Here are some points:
(36 37 8 -4 -11 0 -13 52 -12 28 -50 15)
(67 40 45 -6 -13 -18 2 8 -13 42 -38 36)
(79 31 67 22 19 4 27 -67 12 23 -9 23)
(-18 -5 -23 -9 -13 -6 4 29 2 -11 0 -1)
(47 41 18 -11 -10 2 -7 23 -22 30 -32 31)
(33 20 36 21 23 16 1 -58 5 6 29 -4)
(7 -6 5 17 19 4 4 -21 0 -15 9 -27)
(-9 -21 -24 -28 -25 -29 -9 37 -25 3 -18 19)
(24 6 23 -22 -22 -45 30 -35 6 1 -18 64)
(-47 -35 -40 -7 -7 8 -20 32 -7 -17 7 -11)
(-31 -6 -33 -8 -12 9 -19 36 -21 -4 16 -7)
(-38 -20 -38 -15 -14 10 -30 79 -20 -1 -21 -15)
(-3 -3 7 13 16 3 2 -19 -5 2 19 -23)
(-23 -3 3 -13 9 -15 4 -32 1 -14 20 1)
(25 25 9 2 -21 -7 11 -1 10 20 -13 25)
(10 11 5 16 9 48 -20 42 -18 20 -4 -39)
(-1 -5 17 -2 4 -16 10 -30 14 -11 7 2)
(25 11 29 15 2 16 9 -31 6 -12 14 -8)
(10 11 27 -17 -8 -32 24 -42 17 2 11 49)
Here are 24 more points, each followed by its number:
(-44 -16 -22 -10 -2 -1 -22 30 -12 -9 -8 -21) 0
(55 44 16 -12 -11 -2 3 32 -30 35 -48 21) 1
(64 50 32 32 13 57 -19 48 -41 39 -32 -31) 2
(-26 -17 -12 14 9 19 -15 -17 4 -23 40 -14) 3
(21 17 4 12 -8 4 14 1 -1 16 -13 3) 4
(-48 -31 -54 -9 -3 7 -33 68 -13 -18 -13 -28) 5
(-61 -28 -38 -28 2 -31 -5 -19 -1 -28 15 15) 6
(10 11 -20 -9 -26 25 -18 72 -16 14 -36 -21) 7
(-9 -11 8 -21 -3 -28 23 -49 21 -7 23 30) 8
(-43 -17 -40 -15 -9 2 -5 67 -3 -13 -1 5) 9
(32 22 0 -7 -33 -11 13 32 -5 28 -35 26) 10
(7 1 16 -1 9 -14 8 -40 26 -6 12 7) 11
(52 33 39 -6 -10 -11 12 11 -1 21 -24 39) 12
(-31 -26 -10 -18 -5 -44 17 -32 28 -34 1 17) 13
(-43 -32 -36 -6 -7 -12 11 -6 15 -19 28 -4) 14
(-11 -5 -3 0 -2 6 -9 23 -4 8 -2 -1) 15
(-70 -42 -39 -31 -1 -41 2 -37 13 -41 30 27) 16
(-31 -21 -22 0 0 4 -19 50 -22 -16 -8 -34) 17
(15 -7 16 21 17 27 1 -34 -1 -6 23 -21) 18
(55 27 41 28 4 18 10 -31 8 22 -9 2) 19
(-49 -22 -36 -11 7 -40 13 -35 28 -27 10 8) 20
(-9 11 -17 -23 -6 -12 -14 28 -23 2 -19 16) 21
(-43 -28 -50 -18 -21 -1 -16 75 -8 -5 -18 -14) 22
(16 12 23 -6 -15 -35 31 -20 10 -4 -8 33) 23
Which two of these numbered points are nearest to each point below, ignoring the 3 directions in which the first points spread most? Their numbers follow each, nearest first.
(-69 -55 -33 -3 14 -14 1 -38 33 -35 44 -16) > 11 22
(5 6 17 13 8 -2 10 -35 9 -1 15 8) > 15 19
(-28 -12 -29 -2 -12 8 2 5 4 -4 2 -21) > 4 10
(-6 1 -10 1 -4 7 -15 37 -7 22 -11 -10) > 15 8
(-23 -21 1 43 51 60 -15 -63 8 -33 54 -68) > 16 18
(-35 -26 -35 -8 -3 -7 -10 22 -3 -23 2 -20) > 5 22
(-63 -60 -36 -16 -10 -6 7 4 13 -42 26 -16) > 22 7
(-5 3 -34 -8 -3 13 -33 80 -35 13 -24 -25) > 1 21
(12 -8 11 20 27 7 9 -23 10 -9 12 -16) > 5 22
(-12 -8 -2 35 41 62 -29 -8 -9 -8 29 -69) > 16 6
(-24 -23 -23 -4 -14 8 -11 31 -7 -9 -5 -14) > 19 18
(11 -15 -8 -25 -17 -42 30 -23 15 -9 -14 49) > 22 5
(-28 -18 -27 -1 11 10 -3 7 0 -10 27 -18) > 8 14
